[158 118 195 130  86 217 128 107 144 113 126 128  88 124  90 157 108 146
 103 134 107 142 146 124 105 123 124 151 125 147 130 127 157 138 122 131]  Z
[152  73 172 109  95 202 125 111 173 120 117 123 129 119 112  67 154 153
 135 128  89 165 111 166 154 171 115 128  80  87 120 111 138 149 164 179]  U
[ 88 123 118 137  41 162 141 139 119 128 157 144 105  95 101 124 133 115
 149 129 221 107 142 109 155 169 175 121 139 134 112 130 114 129  99 143]  F
[157 133  86 124  90 167 137 108  88 131 171 131 125  46 100 131  99 153
 167 134 146 107 142 109 156 107 104 110 129 138  85 118  87 114 126 102]  B
q: [134 107 142 146] -> Z
tail: [107 142 109 156] -> [107 104 110 129 138  85 118  87 114 126 102]
tail: [ 41 162 141 139] -> [119 128 157 144 105  95 101 124 133 115 149 129 221 107 142 109 155 169
 175 121 139 134 112 130 114 129  99 143]
tail: [156 107 104 110 129] -> [138  85 118  87 114 126 102]

[119 118 123 104 179 154 123  87 115 169 110 129 178] -> R
[136 142 134 159  79 112 131 148 152  98 149 129  78] -> T
[154 137 175 170  93 142 123  99 162 187 123 141 135] -> N
[102 118 103  83 208 148 121  87 134  63 162 123  63] -> D
[188 123 185 170  93 142 139 184 180 187 149 141 121] -> K
[111 123 103 115 122 106 139 184 115  63 149 117  78] -> L
[154 137 174  83 208 148 120  87 134  63 162 123 207] -> E
q: [169 110] -> R
q: [111 123 103 115 122 106 139 184 115  63 149 117  78] -> L
tail: [148 121] -> [ 87 134  63 162 123  63]
q: [188 123 185 170  93 142] -> K
tail: [154 137 175] -> [170  93 142 123  99 162 187 123 141 135]

[132 110 159 122] : Q
[161 159  96 119] : A
[211  88 124  94] : J
[129 182  91 125] : Y
[157  70 165 127] : V
[167 172  65 134] : S
[160  75 131 140] : W
[ 64 158 142 127] : P
[121  95 144 132] : H
[111 128 138 133] : M
q: [124  94] -> J
q: [138 133] -> M

[182 216 180 131]  nises
[175 215 180 101]  Did
[ 96 123 108  68]  Novag
[146 111 123 131]  mil
[135  53 183 176]  nol
[149 130 169 141]  rozov
[ 78 143 157 112]  nuzif
[180  96 179 200]  fegal
[143  35 156 112]  sigu
[ 46  87  87 128]  gef
[203 143  35  34]  Sakab
tail: [111 123] -> [131]
q: [143 157 112] -> nuzif
q: [143 157] -> nuzif
tail: [135  53] -> [183 176]
q: [146 111 123] -> mil
tail: [216 180] -> [131]

[129 127 129 111 112 122 124 130 121 105 131 114  99 129 111 127 127 137
 138 115 104 131 130 106 115 113  98 132 111 135 138  91] : zaraz
[130 113 118  96  77  93 105 129  81 105 131 114 100 129  85 109 119  93
 104 100  84 123 131  68 116  91  90 129  90 132 121  85] : luf
[128 131 136 144 147 142 137 129 147 145 126 150 155 124 155 128 130 134
 135 137 154 130 126 154 145 141 159 122 151 128 125 156] : Zoti
[127 136 133 144 141 145 138 127 141 156 127 151 159 130 147 129 132 118
 127 147 156 128 127 152 139 147 162 130 150 124 120 166] : keri
[127 133 132 139 139 137 135 130 136 142 130 136 140 129 130 133 133 137
 136 142 137 127 130 141 128 138 130 130 136 125 131 137] : vuzu
[125 144 111 171 183 169 158 129 177 180 127 178 193 126  73 147 141 159
 154 169 183 132 126 196 145 173 176 125 176 122 130 186] : Retus
[125 144 143 171 183 169 124 129 177 180 127 178 193 126 174 147 141 159
 154 169 183 132 126 196 145 173 176 125 176 122 130 186] : tife
tail: [105 131 114  99] -> [129 111 127 127 137 138 115 104 131 130 106 115 113  98 132 111 135 138
  91]
tail: [ 81 105] -> [131 114 100 129  85 109 119  93 104 100  84 123 131  68 116  91  90 129
  90 132 121  85]
tail: [124 130] -> [121 105 131 114  99 129 111 127 127 137 138 115 104 131 130 106 115 113
  98 132 111 135 138  91]

[ 98 179 168  41 201 163] -> X
[183 128 145 113 114  91] -> C
[186 128 145 113 115  92] -> G
q: [179 168  41 201] -> X
tail: [ 98 179] -> [168  41 201 163]
tail: [128 145 113 115] -> [92]

[120 168 169 178 135] = deg
[122 103 160 119 194] = lifo
[122 103 161 107 145] = Tekar
[166 138 148 141 103] = ral
[119 168 170  79 163] = soka
[119 121 107 137  75] = Zaz
tail: [122 103 160] -> [119 194]
q: [119 121 107] -> Zaz
tail: [168 169] -> [178 135]
q: [170  79] -> soka
tail: [103 161 107] -> [145]

[118 110 114  95 114 124 105 150  99 135 155 169 146  90 117 135 121 148
 135 124] : Pef
[134 119 123 130 126 120 109 140  78 146 140 169 144 100 142 153 160 140
 131 134] : zar
[107 112 129 126  65 157 113 104 139 188 101 120 185 154  68 125 125 140
 168 181] : taral
[129  90 135 123 101 132 115 157 140 129 122 134 144 120 135 148 111 124
 135 132] : mik
[123 141 136 123 131 138 129 134 162 143 147 149 131 133 130 149 152 132
 163 135] : sova
[121 144 129 110 131 128 120 127 132 158 133 139 144 128 124 137 156 131
 127 126] : Zet
[124  99 140  38  87 159  91 143 153 139 176 149 133  78  72 128  81 130
 142 116] : nunat
[134 121  99 120 111 149 129 133 146 169 119 163 151 152  97 105 110 138
 133 165] : fode
[129  96 118 117  98 133 108 141 128 122 133 128 140 120 127 155 116 133
 137 122] : Gubuv
[127 133  98 187 139 106 118 141  48 144 105 163 151 100 143 153 160 140
 114 140] : sal
[120  98 132 131  97 132 101 107 131 151  98 122 145 126 104 129 124 126
 152 152] : tetiz
q: [149 129 133 146] -> fode
q: [127 133  98 187 139 106 118 141  48 144 105 163 151 100 143 153 160 140
 114 140] -> sal
tail: [100 142 153 160 140] -> [131 134]

[124 140 138 137 136 137 128 115 157 130 124 132 121 109 129 111 134 126
 123 122 128 132 143 137 138 178  90 129 133 125 137 134 146 138 128  92
 136  87 141 137 131 119 130 136 142 140 136 164 137 131 171 139 127 114
 132 156 141 131 132 138 137  97] -> Duz
[120  83 101  97  98 107 119  95 119 111 141 108 131 104 117 121  94 126
 120 150 116  87  87  90  99 109 125 115  99 125 105 104  80 100 109 104
 105 104  90  89 103 153 107  96  85  85 103 140 108 103 107  96 136 118
 114 129  78 115 110 100  99 120] -> zuk
[141 147 148 140 139 152 146 114 136 145 142 148 143 127 145  70 132 148
 144 145 144 139 139 145 146 158 116 148 144 142 149 144 167 145 120 107
 147  84  89 135 145 140 142 142 141 142 145 109 148 142 125 148 149 116
 147 136 146 147 145 144 134 121] -> rimav
[167 154 162 185 182 152 158 181 116 111 100 122 152  73 163 149 195 149
 148 158 165 181 118 167 176  93  91 154 174 164 161 180  79 176 104 173
 161 119 137 190 167 163 172 177 173 181 175 148 161 174 112 166 156  95
 170 145 170 160 171 164 171  79] -> zikeg
[110 127 113  95  99 121 115 117 114 112 100 122 120 180 112 126  85 121
 127 104 111  99 163 114 102 131 163 120 106 110 114  98 160 102 140 125
 115 166 134  95 111 101 107 105 106 102 103  94 114 106 129 112 109 152
 104  86 112 114 105 114 112 173] -> dut
[160 145 142 145 142 147 156 156  73 155 158 152 162 127 155  97 139 159
 160 161 157 140 127 145 147  65 145 158 149 156 146 153 103 147  94 174
 146 138  71 147 153 164 155 148 128 146 149  58 146 153  54 148 157 108
 154  82 140 155 154 141 137 137] -> bope
tail: [112 100 122] -> [120 180 112 126  85 121 127 104 111  99 163 114 102 131 163 120 106 110
 114  98 160 102 140 125 115 166 134  95 111 101 107 105 106 102 103  94
 114 106 129 112 109 152 104  86 112 114 105 114 112 173]
q: [ 98 160] -> dut

[120 154 105  98 123 176 193 130 115] = dusi
[100 120 115 166 118 126  99  93 172] = Gim
[110 115 120 126 166 118 171 126 134] = pap
[118 126  99  92 172 176 193 130 115] = miz
[165 117 157  96 193  92  55 130 134] = Zupe
[134 142 109 143 138  46  79 127 156] = Potiv
q: [120 115 166 118 126] -> Gim
q: [118 126  99  93 172] -> Gim
tail: [142 109 143 138] -> [ 46  79 127 156]

[145  71  52 105 140 123 124 152 148 121  95  85 153 106 109 128] -> kiku
[145  96  55  50  79 117 138 133 120 122 138 155 152 134 120 130] -> lizil
[144  47 132 119 154 122 127 175 139 156 145 122 129 161 175 145] -> peb
[145  48 117 128 136 146 127 175 111 121  95  84 154 158 186  86] -> firi
[145  86  48  67 115 139 128 118 135 155 148 125 125 155 176 155] -> vipe
[145  47 132 119 155 122 169 125 117  95 103 127  77 152  60 147] -> ruvu
[145  78  47  87 133 134 118 133 156 142 121 139 173 163 117 102] -> pode
[145 105  66  48  56  87 119 137 137 125 118 124 140 154 155 142] -> forif
[145  53  88 139 119 149 128 118 135 156 104 127  77  95 154 154] -> Pizuv
[145  61  65 131 130 122 154 139 123 165 162 106 114 123  77  86] -> fides
q: [145  53  88 139 119 149 128 118 135 156 104 127  77  95 154 154] -> Pizuv
tail: [ 47 132 119 155 122] -> [169 125 117  95 103 127  77 152  60 147]
tail: [104 127  77] -> [ 95 154 154]
q: [145  48 117 128 136 146 127 175 111] -> firi
tail: [95 84] -> [154 158 186  86]
tail: [128 118 135 155] -> [148 125 125 155 176 155]

